In the data rows, the value 128 means zero.
Here are some points, each followed by its number:
ndarray[123 111 117 106 129 118 148 148 159 126 128 178  99 168 149 138] 0
ndarray[121 154 138 109 151 106 101 120 131 201 139 134 112 113 130 139] 1
ndarray[119  93 115  77 117 114 115 111 132 169 102 105 168 118 169 150] 2
ndarray[119  96 114  87  41 118  93 145 108 153 132 177 152 158 128 159] 3
ndarray[125  96 111 181 134 166 137 139 105 100 119 158 108 140 108 109] 4
ndarray[126 161 143 101 143 144 100 125 111 110 153 143 129 147 132 151] 5
ndarray[103 137 117  87 148 172 157 151  95  79 120 137 136 166  93 142] 6
ndarray[134 181 115  73  69 177  91 122 113 116 223 117 156 180 145 171] 7
ndarray[114 134 135  98 145 135 109  98 118 127 130  76 161 143 115 174] 8
ndarray[ 73 100  92  69 193 117 175 122 163 116 115 150 141 172 108  83] 9
ndarray[117 120 123 143 155 159 134 119 128  90 150 136 135 153 139 146] 10
ndarray[118 161 147 105 150  95  92 113 129 229 143 130 110 110 141 138] 11
ndarray[125 161  66  91 145 123 129 143 171 152 113 125 139 116 174 104] 12
ndarray[107 124 100 140 149  93  98  94 133 185 119 109 142 138 142 100] 13
ndarray[125 140 132 140 133 136 132 117 128 120 126 109 114 157 153 121] 14
ndarray[145 120 138 157 153 148 148 126 142 101 148 101 154 141 137 155] 15
ndarray[164 133 134 154 139  85 165 111 155 164 100 137  92 110 136 101] 16
ndarray[ 92 129 110 134 114 143 124 151 100 126 121  81 171 146 123 124] 17
ndarray[123 125 102  84 174 103 150 112 171 139 100 130  90 183 143 116] 18
ndarray[233   0  27 156 137  56 110  46 100 189 132 111 130  87 240  83] 19
ndarray[130 148 164 143 109 159 151 175  91 119 128 130 210  84 110 132] 20
ndarray[178 112 129 119 145  74 109  96 158 207 148 158  71 153 147 114] 21
ndarray[153 134 116 134  58 160 113 179 142 133 143 131 141 165 175 125] 22
ndarray[134 121  98 132 138 111 139 130 181 139 112 142 131 143 179 105] 23
ndarray[136 105 116 150 128 130 142 133 118  99 133 140 145  84 115 117] 24
ndarray[132 124 105 170 141 122 112 110  89 180 121 111 110  67 107  97] 25
ndarray[113 128 123 131  95 159 115 162 200 129  97 102 101 157 179 141] 26
ndarray[112  84 103  57  78 133 104 110  78 110 186 132 202 159  93 220] 27
ndarray[126 142 149 113 139 117 161 127 134 127 126 113 126 131 107 135] 28
ndarray[141 125 131 103  36 135  30 161  99 167 233 174 169 188 161 183] 29
ndarray[127 168 164 131 153 137 179  98 119 141 107 102  56  73 143 122] 30
ndarray[138 101 131 137 127 137 143 163 119  64 141 195 135 132 108 139] 31
ndarray[156 158 156 130 141 145  97 126  83 165 116 113 157 158 114 108] 32
ndarray[132 128 156 125 171 122 109 101 114 128 147 116 136 107 111 160] 33
ndarray[131 146 152 132 140 146 161 113 120 138 113 119  74  95 140 122] 34
ndarray[159 109 128 164  89 156 165 181  79 146 108 160  78 114 109  83] 35
ndarray[110  96 134 133  11 120 154 128  85  34 156 138 106  99 108 137] 36
ndarray[129 117 137 120 123 129 133 121 118 129 117 122 118 114 120 138] 37
ndarray[121 213 188 106  96 214 140 181  68 104 116 138 151  74 107 139] 38
ndarray[147 150  97  89 141  80 105 102 141 202 134 149  98 145 115 136] 39
ndarray[129 131 135 130 129 134  83  92 134 126 141  99 151 148 119 154] 40
ndarray[150  81 122  89 145 113 102  87 104 156 110 120 113  79  96 142] 41
ndarray[160 110 107 154 149 114 107 117 103 186 144 106 139 122 106  92] 42
ndarray[163  88 127 123 137 124 132 129  86 160 199 167 168 126 117 134] 43
ndarray[ 95  79  99 109 106 101 137 124 154 117 118 173  99 150 141 140] 44
ndarray[111 117 117 116 123 126 113 130 109 104 111 159 144  91  80 145] 45
ndarray[135 128  94 141 149  99 139 141 186 156 102 141 123 150 189  93] 46
ndarray[163  98 139 133 185 113 144 109 122 112 110  98 143  95  75 155] 47
ndarray[137 151 143 101 129 148 119 122 124 115 114 112 143 154 115 163] 48
ndarray[157 109 147 113 166 108 158 102 104 139 112 166  95  74  99 139] 49
ndarray[117 117 108 107 114 114 128 103 118 171 103 147  97 122 160 111] 50
ndarray[136 154 122  93  99 124 110 135 129 192 106 130  97 155 146 130] 51
ndarray[ 94  99  54 100 152 128  98 123 123 119  80  78 165  63 173 116] 52
ndarray[133 145 137 105 133 124  82 100 111 169 169 108 136 145 135 168] 53
ndarray[193  59  91 204  83 185 183 183 117 120 129 173  48 147 149  86] 54
ndarray[117 100 142 132 188 105 148 106 122 114  97 109  94 108  84 129] 55
ndarray[133  78 101  88  92 130 122 107  89 145 108 120 108 103 152 144] 56
ndarray[187  67 145 182  91  93 127 187 161 120 131  91  95 102  98 137] 57
ndarray[151 136 107 131  72 152 112 171 136 130 131 131 140 160 167 118] 58
ndarray[123  55  82  89 183  14  95  72 167 164 213 150 143 138 169 167] 59
ndarray[ 99 100  62  95 146 125 109 114 126 117  82  84 162  72 169 115] 60
ndarray[136 138 132 126 145 117 112 108 132 156 143 127 111 149 167 143] 61
ndarray[ 97 156 129 120 135 122 100 113 121 135 128 111 132 121 139 137] 62
ndarray[152 125 159 162 182 128 133 121 122 146 142  96  87 108 121 128] 63
ndarray[158 105 142 126 151 136 145 117 115 131 110 103 100 107 111 147] 64
ndarray[145 107 145 109 145 109 141 135 135 115  97 123 100 100  77 154] 65
ndarray[130 107 135 134 126 138 141 126 105 151 147 121 133  93 127 138] 66
ndarray[116 126 132 148 172 104 114  92 123 135 107 100 129 104 112 127] 67
ndarray[152 205 159 198  95 113 123 154 106 134 169   0 107 167 133 116] 68
ndarray[ 86 110  79 214 210 183 141  89 159  72 113 109  56 124 110 125] 69
ndarray[115 152 121 126 138 134 106  95 146 117 130  96 158 126 137 133] 70
ndarray[139 134 120 120 120 130 125 136 124 147 127 128 120 156 116 140] 71
ndarray[ 65  89  82  66 203 106 182 112 163 115 112 159 144 173 116  74] 72
ndarray[156 108 123 133 133 105 103 115 112 149 117 113 123 109 119 136] 73
ndarray[117 131 132 113 255  97 129  47 158  62 128 179 132 122 113 168] 74
ndarray[127 156 161 141 115 172 145 182  73 111 118 137 220  84 100 114] 75
ndarray[130 144 157 119 149 109 148 143 157 141  68 137  75 107 130 132] 76
ndarray[150 165 172  82 130 166 110 112 123 114  97  91 159 172 113 196] 77
ndarray[129 112 131 123  94 140 122 134 124 147 121 128 125 166 156 135] 78
ndarray[152 111 142 118 163 108 147  98 106 144 114 161  99  79 103 139] 79
ndarray[149 127 140 103  80 144 117 167  92 100 138 171 127 127 112 153] 80
ndarray[199 101 141 104 128 135 164 129 104 197 138 102  84  96 131 124] 81
ndarray[111 150 122 133 158 116 132 120 148 124 124 126 128 139 146 119] 82
ndarray[109 150 101 170 145 186 137 148 109  50 107 158 151 159 128 119] 83
ndarray[146 175 126 137 255 135 119  65 114 158 147  88 156  70 102 115] 84
ndarray[100 175 121 144 184 132 158 121 161  89  54 128  88 137 115  77] 85
ndarray[ 49 159 102 128 109  47  87  87 182  95 115 176 154 154 167  98] 86
ndarray[ 89 172 125 121 129 140 108 106 114 152 103 108 132  89  98 111] 87
ndarray[160 120 105 133 142 117 114 120 116 176 145 108 137 125 114 110] 88
ndarray[ 74  95  68 230 223 212 135  72 150  51 100 110  22 123 102 125] 89
ndarray[158 124 107 116  81 117 140 171 156 151  96 194  78 157 154 118] 90
ndarray[ 88 186 153 156 218 106 231 150 170 102  37 124 155 111 145 130] 91
ndarray[156 121 114 138  96 129 133 159 100 143 120 181 111 126  99  92] 92
ndarray[103 135 123 137 121 114 129 132 147  85 121 155 115 151 143 120] 93
ndarray[126 148 135 106  73 144 122 109  87  60 181  98 136  99 123 189] 94
ndarray[ 77 135 130 100 117 139 106 147 133 126 174 151 163 158 106 124] 95
ndarray[144 101 124 133 121  99 141 135 119 110 151 113 116 107  91 148] 96
ndarray[109 121 127 117  76  91  86 142 132 145 105 182 100 173 139 100] 97
ndarray[135 125 113 151 162 102 122 128 151 137 142 150 101 136 136 101] 98
ndarray[150  96  94 116 103 105 156 163 160 135 141 190  56 180 137 108] 99
ndarray[183 158 208 171  87 164 239 177 117 144 153  70 161  34 166 105] 100
ndarray[216  31 116 255 177  85 140 128  32  82 145  87 126   0   0 109] 101
ndarray[104 221 208 172 164  84 217 175 205 167 119 122 149 143 217  94] 102
ndarray[100 136 115 104 144 148 109 116 131  93 117  83 190 118 119 159] 103
ndarray[187  99  68 207 144   5 210 105 245 255 124 164 120 123 229  35] 104
ndarray[173  99 159 126  73 133 206 138  98  87 166 136  93  93 121 167] 105
ndarray[231 103  80 253 164  11 120 109 197 255 176 140 110 151 169  37] 106
ndarray[182 110 166 136 141 124 146 117 112 178 132  71 133  68  85 145] 107
ndarray[ 93 127  56  97 177  92 123 105 189 129  82 161 156 175 141  90] 108
ndarray[220 155 106 160 182 178 159 162  96  28 158 148 152  58  45 178] 109
ndarray[126 145 168 113  95 143 116 128  85 121 132 151 136  93 122 114] 110
ndarray[108 117 164  81 211 154 167  98 136  90 121 132  79  67 104 163] 111
ndarray[ 64  89 151 208 199 153 166 164 105 158 112 130 114  76 107 102] 112
ndarray[104 122 104 102 143 139 147 141 161  85 126 179 141 183 140 119] 113
ndarray[123  95 115 102  91 125 121 125 116 111 117 156 147 140 107 156] 114
ndarray[ 78 134 122 145  58 191  89  33 184 101 111  79 100 142 189 118] 115
ndarray[ 93 137 106 159 135 125 118 157 108  75  83 168 166 115  91 100] 116
ndarray[133 109 173 165 138 116 170 146 119 136  88 123 111 118 106 120] 117
ndarray[126 136 126  97 128 155 116 116 116 121 156 115 149 149 131 161] 118
ndarray[127 104 113 176 139 160 134 134 111 103 121 147 117 139 110 111] 119
ndarray[144 147 153 153 171  87 109 109 153 199  94 100 125 106 130 109] 120
ndarray[125 179 190  92  50 156  99 142 120  65  90 165  97 223 136 111] 121
ndarray[ 79 163 122 118  99 138  66 121 120  97 134 113 205 112  94 149] 122
ndarray[127 155 120  75  97 126 118 159 159 146 115 123 148  90 150 145] 123
ndarray[  0 196  86  96  99 119  76 148 217  44  43  92 139 138 170  40] 124
ndarray[111 155 164 166  72 171 138  77 133 136  86  90  90  81 185  89] 125
ndarray[ 97 128 127 152 112 112 102 125 115 146 116 143 110  86 120 107] 126
ndarray[104 160 144 108 160 120 104  98 137 133 137 105 158 139 139 153] 127
ndarray[136 133 125 119 112 163 126 130 114 124 128 125 131 162 125 146] 128
ndarray[189 163 157  72  12 131 112 148  22 151 212 178   0 128  99 101] 129
ndarray[119 149 132 124 155 149 105 117 125  88 167  87 152  86  63 159] 130
ndarray[130 129 112 132 158 125 184 145 129 108  80 188  74  93  99  90] 131
ndarray[153 121 140 142 135 135 141 136 112 133 139 140 143 137 129 122] 132
ndarray[142 149 128 132  91 164 115 155 118 118 112 146 135 137 129 121] 133
ndarray[152 148 176  94  94 119 138 144 139 255 143  83 141 150 107 118] 134
ndarray[127 155 138 111 149 131 113 129 112 157 126 118 117 138 137 122] 135
ndarray[174 106 152  92  47 208 131 179  70  78  84 144 136 153  98 179] 136
ndarray[186  59 150 228  89  96 255 255 147 199 122  86 185 149 192  89] 137
ndarray[135 144 155 124 156 153 170 107 121 147 110 114  48  82 148 124] 138
ndarray[ 97 128 135 134 134 112 103  84  99 139 127  79 138 124 136 129] 139
ndarray[109 120 117 161 187 182 129 113 136  68 165 147 141 158 151 152] 140
ndarray[220 136 185 240  70 145 207 255 118 255  86  29 203  15 105  20] 141
ndarray[101 171  98 110 154 137  89 118 130 147 164  92 185 144 137 133] 142
ndarray[ 59 173 137 143 126 127 115  93 116 127  94 112 112  84 145 124] 143
ndarray[145 143 100 138 131 125 150 146 148 127 119 154  80 110 142 118] 144
ndarray[130 171 124  81  91 157 102 122 128 128 188 124 153 172 138 160] 145
ndarray[123 135 126 106 124 123 133 124 144 127 130 146 109 145 129 142] 146
ndarray[147 113 127 125 129 128 130 122 111 145 166 149 148 133 125 129] 147
ndarray[145 109 109 117 111 119 151 156 153 131 136 164  77 167 134 120] 148
ndarray[125 170 162 147 164 136 147 132 147 114 147 108 128 109 119 113] 149
ndarray[151 177 140 150 128 109 120 159 175 152 136  85 102 139  97 119] 150
ndarray[  0 213 211   0   0 109  77 101 133   0 146 199  82 227  89  31] 151
ndarray[ 93 138 121 149 127  96 135 129 161  55 107 165  97 166 163 107] 152
ndarray[131 121 123 128  92 160  84 132 118 111 146  71 190 115 133 136] 153
ndarray[148  94 102 110 110  89 105  73 164 148 156 139  96 126 176 112] 154
ndarray[144 108 135 140 124  89 111 128 139 186 120 148  79 120 146  97] 155
ndarray[109 155 113 154 139 179 139 150 108  61 110 149 160 161 125 124] 156
ndarray[118 161  82  94 131 131 115 131 156 137 133 121 142 121 161 114] 157
ndarray[109  78 186 128 128 191 170 128  96  92 190  83 225 106  79 169] 158
ndarray[146 124 139 116 100 131 109 124 110 113 120 135 113 133 130 157] 159
ndarray[122  96 110 199  54 190  91 188  81 113 140 199  89 133 110 114] 160
ndarray[ 59 178 101 139 241 142  87  90 182 116  94  86 126  64 155 120] 161
ndarray[149 118 135 103  97 147 181 183  70  91  99 225  33 127 154  51] 162
ndarray[121 154  97 118 148 144 138 160 140  94 110 149 124 146 144 108] 163
ndarray[119 113 126  94 106 117 122 122 138 146 128 149 103 142 129 141] 164
ndarray[129 136 124 111  81 140 147 134  96 100 153 106 139 143 114 161] 165
ndarray[190 104 167  97  79 148  97 138  84 132  96 125 134 124  49 173] 166
ndarray[104 103 106 122 122 124 156 137 127  82 136 143 106 155 159 136] 167
ndarray[191 103 114 194 158  80 192  97 168 100 145 141  84 109 129  84] 168
ndarray[183 141 173 124 108 156 121 162 107 165 107 130 108  91 105 133] 169
ndarray[ 88 135 123 144  84 166  95  60 172 102 113  87 117 141 167 123] 170
ndarray[112 199 153  94 132 139  76 154  84 133 166 162 106 166 154 103] 171
ndarray[122 170 139 123 189 155 123 107 127  80 121  99 157 132 104 157] 172
ndarray[101 157 141 105 127 117 108 112 132 114 105 120 104 119 133 119] 173
ndarray[129 139 137 112 104 133 104 107 102 120 119 105 125 138 154 143] 174
ndarray[143 144 132 109 151 129 142 121 142 141 120 138  93 136 144 128] 175
ndarray[186 153 187 159 125 181 134 137  67 172 140  63 142  59 106 101] 176
ndarray[209 137 173 165 104 130 118 162  99 180 132 152 116 170 143 111] 177
ndarray[107 160 141 111 162 116 108 106 143 138 138 111 152 148 149 151] 178
ndarray[127 163 146 143 140 127 105 133 118 144  92 125 143 129 123 107] 179
ndarray[ 63 204 140  94 160 110  73  97 112 147 114  86 138 107 152 151] 180
ndarray[156 143 146 124 136 170 110 113 113 109 113  90 162 127  90 160] 181
ndarray[ 86 106 141 190 175 151 155 160 110 146 120 131 112  87 114 114] 182
ndarray[126 146 147 120 148 149 171 110 120 138 102 119  59  87 149 115] 183
Which point above is nearest to each new point by angle? Its number follows each.
ndarray[106 191 137 136 176 142 128 139 136  80 106 124 156 150 127 129] 172
ndarray[175 114 166 116  15 120 157 112  72 106 221 114  71  97 140 186] 105
ndarray[145 206 148 172 209 132  96 126 166 130 177  57 124 110  83 105] 149
ndarray[204  50 151 241  82  86 255 255 154 215 127  81 196 154 196  66] 137
ndarray[184  72 104 146 158  86 102  99  72 162  79 114  97  71 121 109] 73
ndarray[166 109 162 146 117 149 127 138  70 157 152 127 121  99 107 104] 176
ndarray[124 126 111 113 133 117 102 117 145 146 121 152 138 135 125 113] 108
ndarray[ 96 176 214 141 217 130 210 126 161 124 102  85 168  75 159 181] 91
ndarray[157 124 152 153 163 127 143 123 121 133 142 102  90 108 123 120] 63
ndarray[157 131 152 162 181 127 126 112 127 153 133 101  89  99 117 124] 63
ndarray[111 120 141  87 154 134 110  83 119 132 126  59 171 145 114 193] 8
ndarray[124 158 138 112 155 157 119 144 119  87 109 140 145 121 103 153] 172
ndarray[140 143 120 123 123 123 103 136 121 153 135 115 122 148 122 136] 71
ndarray[116 155 110 130 130 125 102 127 118 164 134  97 140 151 123 122] 142
ndarray[ 23 202 161 123  88 137  80  61 106 206  66  97  93  77 173 117] 143
ndarray[136 135 129 158 142 135 156 159 131 120 120 123 158 165 144 103] 137
ndarray[140 144 113  98 131 104 110 108 132 179 134 132 108 141 120 138] 39
ndarray[164 120 156  97  61 156 121 198  63  84 142 198 141 113  94 165] 80
ndarray[114 130 113 126 140 119 121 121 124 119 113 134 127 114 104 126] 45
ndarray[125 134 119 127 162 128 133 108 134  94 117 139 130 115 115 127] 74
ndarray[131 138 135 133 123 124 103 121 112 149 144 119 142 136 130 134] 53
ndarray[188   0 255 255 165  45 255 137  56 167   0  32 101   0   0  18] 117
ndarray[176 168 162 156 179 109  86 127 113 182 164 113  70 124 119  83] 63
ndarray[124 144 108 160 106 122 107 132 119 142 101 118 124 143 126 104] 179
ndarray[142 156 138 114 150 135 125 125 113 164 137 110 114 133 124 126] 135
ndarray[131 138 125 105  92 124  98 110 114 178 153 108 134 143 121 150] 53
ndarray[ 33 163  99 131 109  45  85  93 197  90 112 178 158 168 167  81] 86
ndarray[ 51 181 100 124  95 139  53 118 123 122  93  87 206  98 138 146] 122
ndarray[154 132 150 111 125 174 104 109  99 102 109  85 169 125  90 170] 181
ndarray[109 123 102  98 143 134 137 137 153  84 119 177 141 176 139 121] 113
ndarray[ 80 167 101 112 145 121  73 105 114 103 140 138 172  85 110 148] 122
ndarray[132 102 136 121  82 142 121 132 121 152 124 138 139 206 164 140] 78
ndarray[112  99 132 110 128 123 132 112 107 121 104 130 104 103  97 150] 37
ndarray[106 174 155  33  84 134  84  97 140 207 113  82 113 181 142 163] 51
ndarray[126 106 134 116  98 137 129 137 124 147 128 135 136 164 142 137] 78
ndarray[159 106 105 154 151 118 106 119 103 188 151 110 139 115  98  84] 42
ndarray[125 174 150 133 201 156 134 100 125  78 122  88 157 129  99 166] 172
ndarray[134 152 127 139  99 166 120 151 116 112 114 154 134 143 141 123] 133
ndarray[136 134 131 116 132 128 117 121 122 146 142 123 132 137 131 141] 53
ndarray[113 136 121 110 111 160 138 138 149  75 120 150 134 173 142 157] 113
ndarray[ 45 190  86 149 227 143  88  52 153  45 165 122 147  98 153  98] 161
ndarray[143 245 169 189 229 135  86 126 175 129 193  30 127 108  68  99] 149
ndarray[130 136 139 134 143 123 100 108 121 167 145  86 124  98  95 138] 107
ndarray[ 87 196 109  92 164 101 121  97 201 116 110 139 109 140 183 112] 82
ndarray[143 168 138 129 219 133 104  75  94 158 145  88 141  60 107 121] 84
ndarray[133 101 122 170  77 165 108 177 101 121 130 165 106 143 123 120] 160
ndarray[126  87 108 117 156  69 115 103 147 140 172 148 136 137 148 150] 59
ndarray[145 139 175 137 125 137 117 136  99 148 139 101 164  66  99 128] 176
ndarray[111 147 124 130 121 125  96 125 109 128 121 127 159 114 107 138] 122
ndarray[119 133 131 125 113 124 105 138 117 141 129 119 160 127 119 150] 122
ndarray[128 124 116 142 160 108 120 131 148 133 140 137 114 131 132 111] 98
ndarray[171 176 135 174 170 148 134 167 164 129 153 114  87 168 124  84] 150
ndarray[ 69 124 125 187  99  97  95 115 101 162  95 152  82  54 108  97] 126
ndarray[157 203 141 147 133 106 124 171 191 154 147  75  90 145  86 114] 150
ndarray[ 85 195 160 154 218 116 212 137 173 114  52 126 161 110 138 123] 91
ndarray[126 135 110 142 134 124 114 115  85 169 117 115 109  81 109 107] 25
ndarray[134 137 105 152 136 114 119 132 119 143 116 122 126 114  99 107] 25
ndarray[140 141 132 119 120 116 104 104 122 169 137 112 121 157 124 136] 53
ndarray[160 149  71 154 129 122 173 171 162 127 106 184  32  96 146 102] 144
ndarray[157  52 206 220 147  85 204 143  93 148  61  86 120  19  26  73] 117
ndarray[129 139 127 129 150 142 114 125 125  97 160 101 146  99  72 152] 130
ndarray[137 101 127 122 123 137 139 129 132 152 140  86 147 161 128 118] 134
ndarray[ 99 104 102 112 130 121 155 133 127  82 141 141 100 159 160 138] 167
ndarray[131 143 129 153 147 126 121 147 127 134 109 133 120 135 125 101] 179
ndarray[ 98 135 133  77 111 110 122 113 178 108 118 130 104 163 172 135] 146
ndarray[106 140 148 154 131 119 175 177 148 144 102 162 110 161 172  86] 102
ndarray[115 143 140 109 148 141 128 119 126 119 112 127 107 134 127 150] 111
ndarray[ 53 166 108 109 102 126  98 145 176  74  80 106 135 136 161  66] 124
ndarray[113 172 119 125 185 140 138 105 155 108 116 131 114 157 160 107] 82
ndarray[125 155 126  75  93 133 109 141 139 203 106 130  94 162 159 128] 51
ndarray[105 211 141 116  66 190  79 236 176  55  97 120 168 130 143 148] 133
ndarray[112 119 142 121 131 141 129 128 125 121 154 123 135 120 110 138] 158
ndarray[120 131 114 132 136 120 118 126 125 122 116 141 136 115  95 129] 45
ndarray[135  54 136  93  80 129 123 149  72 171 110  82 126 141 127 153] 56
ndarray[131 171 130 148 140 119 115 144 153 139 127 117 129 148 125 112] 150
ndarray[127 114 116  90 110 123 143 154 159 119 138 175 107 168 148 136] 0
ndarray[162 122  86  71  77 121  99 180  93  70 162 181  88 195  92 132] 80
ndarray[131 124 138 134 153 145  77  81  74  97 173  85 208  98  61 187] 130
ndarray[179 132 161 180  95 138 165 206 118 224 103  67 173  66 109  72] 141
ndarray[ 68 158 116 151 184 158 130  66 141 122  81 104 106 127 157 120] 161
ndarray[129 103 137 137 124 142 129 124 108 138 145 125 132 100 122 141] 66
ndarray[128 138  93 137 140  82 114 132 187 189  36 152  54 176 188  84] 46
ndarray[113 186 146  98 144 143  82 149  93 131 172 154 107 162 143  99] 171
ndarray[129 133 132 110 116 139 113 117 115 167 111 105 106 128 125 141] 51
ndarray[153  83 163  80 124 130 123 103 109 128 172 132 134 118 106 179] 27
ndarray[100  78 180 121 129 187 154 119  87  80 183  97 226 104  85 179] 158
ndarray[ 97  64  83 102  86  86 139 133 147 118 133 194  97 160 140 150] 44
ndarray[108 138 129 112 105 134 118 180  91 129 148 149 126 158 140 104] 171
ndarray[128 172 137 128 198 156 124 104 135  73 121  93 161 140 116 164] 172
ndarray[121 137 119 103 101 143 136 146 150  94 122 151 130 170 143 154] 113
ndarray[137 146 162 152 148 109 173 153 159 136 105 125 140 131 159 124] 102
ndarray[136 181 189 122 126 157  68 123  78  74  64  86 189 108  44 198] 181
ndarray[113 198 191 161 156  93 201 164 191 157 124 127 151 143 196 104] 102
ndarray[ 94 109 106 109 112 132 112 128 104  83 117 163 159  84  59 166] 45
ndarray[145 111 135 149 103 134 100 132  88 143 109 123 145 111  83 127] 166
ndarray[154 227 164 187 210 138  92 137 161 117 200  36 130 110  75 114] 149
ndarray[119 185 179 107  96 190 136 171  79 113 124 134 139  89 114 135] 38
ndarray[167 134 118 148 153 157 141 142 107  97 142 128 138  89  95 152] 109
ndarray[130 143 160 157 138 124 147 149 140 163 130 124 137 137 154 122] 102
ndarray[165 130 145 153 157  94 120  97 161 164 136 105 123 120 125 132] 120
ndarray[110 145 118 114 106 143 135 130 103 114 103 137 128 148 111 132] 6
ndarray[139  55  92  80  87 125 130  97  84 151  97 123  85 101 172 158] 56
ndarray[173  60  78 142 129  93 111  94 115 155 131 120 129 110 183 109] 19
ndarray[126 140 130  92 116 158 120 121 117 129 152 116 151 145 128 177] 118
ndarray[105  71  92 104  91 101 132 139 150 120 122 180 104 161 136 153] 44
ndarray[122 130 146  95 171 148 147 117 123 115 134 114 108  94 109 152] 111
ndarray[141 137 125 126 116 103  93  86 125 188 141  94 128 170 129 149] 53
ndarray[111 124 108 147  86 128 110 149 126 133 129 142 115 128 138 116] 160
ndarray[133 169 152 103 137 148  94 124 104  98 157 148 132 151 133 160] 5
ndarray[119 134 160 111  93 118 116 153 102 119  87 121 103 148  56 159] 166
ndarray[151 136 158 103 110 124 134 140 134 201 136 100 126 134 115 125] 134
ndarray[108 150 127 108 109 124 111 116 166 100  95 128 139 144 139 147] 124
ndarray[119 124  85  98 103 109  60  99 107 122 180 143 211 150 105 172] 27
ndarray[ 87 108  92  61 178 167 127  78 125  84 157  92 251 148  95 172] 103
ndarray[131 135 137 138 129 127  79  90 141 128 133  90 150 153 130 159] 40
ndarray[165  75 124 119  43 114 125 182 123 149 144 165 162 126 127 150] 3
ndarray[140  76  81  74 111 149 125 143  95  97  75 147 121 105 156 147] 56
ndarray[118 100  99  89 134  71 120 103 158 144 137 145 120 117 126 160] 59
ndarray[107 162 120 139 177 123 151 118 152 111  69 127 101 131 124  90] 85
ndarray[ 43 169 130 128 116 150 123  69 111 143  68  86 158 105 187 137] 143
ndarray[135 158 117 161 132 124 106 138 158 130 158  87 113 139 110 111] 150
ndarray[119 129 123  97 148 116  92  87 109 161 128 109 131  87 101 160] 41
ndarray[123 121 112 150 132  99 121 133 124 130 122 160 128 129 126 107] 98
ndarray[125 139 158 100 133 142 159 131 147 148 115 106 127 135 155  99] 102
ndarray[118  96 114  91 119 119 122 106 131 152 113 109 161 120 163 153] 2
ndarray[179 115 109 183 154  83 179  99 170 101 143 135  94 112 135  82] 168
ndarray[ 54 165 129 125 112 145 123  72 106 135  76  91 149  94 180 135] 143
ndarray[143 182 159 194  91 120 127 149 106 122 165  12 110 156 133 113] 68
ndarray[117 141 161 121 102 135 101 130  96 113 129 150 145  98 120 124] 110
ndarray[117 176 175 151 150  98 184 157 166 162 128 128 146 144 184 115] 102
ndarray[161 121 155 150 133 138 134 134  86 160 147 113 137 110 117 115] 176
ndarray[145 117 134 186  98 169 103 134  99 137 140 114 105 130 118 118] 160
ndarray[116 111 121 103 120 122 150 149 154 122 130 179 111 157 147 132] 0
ndarray[129 116 116 126 174 118 143 114 129 103 140 127 127 107 127 147] 74
ndarray[167 109 145 116  78 141 109 139  96 141 110 118 137 113  72 177] 166
ndarray[115 144 161 110  76 142  93 138  71 128 134 164 147  92 123 110] 110
ndarray[145 124  92 168 134  66 163 115 188 205 131 149 121 119 177  80] 104
ndarray[ 84  56  85  19  25 109 124 158 157  55  83 188 182 196 118 200] 114
ndarray[208  58  98 219  92 200 185 194 109 122 138 165  50 148 142 101] 54
ndarray[123 134 128 123  80 144 135 137  88 104 152  99 146 146 111 149] 165
ndarray[190  99 141 110 135 137 166 131 107 191 140 106  91  90 133 121] 81
ndarray[156  83 123 120  63 113 128 172 127 142 144 152 157 126 117 142] 3
ndarray[111 131 128 121 118 115 127 147 138 140 106 137 134 172 128 118] 97
ndarray[120 108 111 131 130 146 134 139 124  92 125 136 131  87 142 105] 24
ndarray[123 129 136 106  73  94  88 140 137 152 107 170  99 186 149 104] 97
ndarray[146 157 143  98 160 128 142 116 147 149 119 130  84 150 148 125] 175
ndarray[112 117  93 126 138 100 139  80 159 115  99 100 138 146 118 100] 108
ndarray[131 141 107 118 143 134 137 142 129 111 116 146 125 142 137 117] 163
ndarray[160 103 142 120 212 112 135  81 116 103 109  84 145  72  63 176] 47
ndarray[152 109  78 187 134  18 196 108 218 255 118 156 109 113 216  51] 104
ndarray[151 103 104 112 111  92 104  78 157 149 150 140  94 126 175 117] 154
ndarray[ 67 135  80 126 148 113 102 125 150 147 116 159 157 140 130 108] 108
ndarray[102 204 116 115 133 169  18 134  26  91 242 121 226  75  88 121] 122
ndarray[105 161 176 100 150 166 144  99 100  92  98 124 119  84 104 156] 111
ndarray[114 129 114 134 123 112  99 121 132 132 136 133 147 146 130 128] 86
ndarray[ 95   0 115 194  73 112 223 255  39 217  98  67 131 163 131  65] 137
ndarray[146 127 140  95  99 130 137 160 148 125 101 116 141 106 149 158] 123
ndarray[128 130 138 175 163 151 151 122 141  90 159 103 167 139 132 163] 15
ndarray[113 120 140 105  80  98  90 148 131 142 108 168 110 179 139 106] 97
ndarray[126 121 133 101 123 113 124 113 149 149 122 139 104 137 133 143] 164
ndarray[123 127 124 111 103 114 120 156 126 222 119  58 141 166 170 117] 134
ndarray[151 165 135 114 135 131 106 105 150 149 146 114 117 164 149 150] 61
ndarray[ 98 157 128 126  94 140  74 126 116  98 139 115 200 115  93 156] 122
ndarray[107 105  62 134 155  78 162  36 183 107  76  75 137 152 106  82] 108
ndarray[102 136  94  80 109 115  78 114 155 160 110  93 157 105 155 150] 2
ndarray[110 124  91  84 175 101 149 102 174 142  96 130  86 188 145 119] 18
ndarray[118 125 140 132 231  81 114  80 143 162 112 116  95 123 113 111] 67
ndarray[105  97 156 101 115 142 167 153  92 144  74 125 111 159  88 120] 117
ndarray[143 118 133 116  90 155 127 148 109 114 118 131 133 137 116 147] 136
ndarray[ 98 126 140 134 131 149 125 114  86 104 112 135 132  76 100 137] 45
ndarray[104 142 118 137 153 127 129 119 143 121 133 120 130 141 157 117] 82
ndarray[105 153 126 123 129 138 113 120 127 137 116 117 128 113 112 124] 87
ndarray[155 139 151 147 149 113 113 129 141 159 149 102 105 104 107 117] 63
ndarray[139 130 132  98 110 138 144 170  81 101 121 204  53 115 154  80] 162
ndarray[208 151 103 177 189 177 151 144  94  34 160 148 159  45  52 182] 109
ndarray[126 164 194  96  59 147  98 162 135  67  93 172 101 227 146 111] 121
ndarray[153  89 131 123  99 131 113 134 129 141 160 135 134 154 125 153] 29
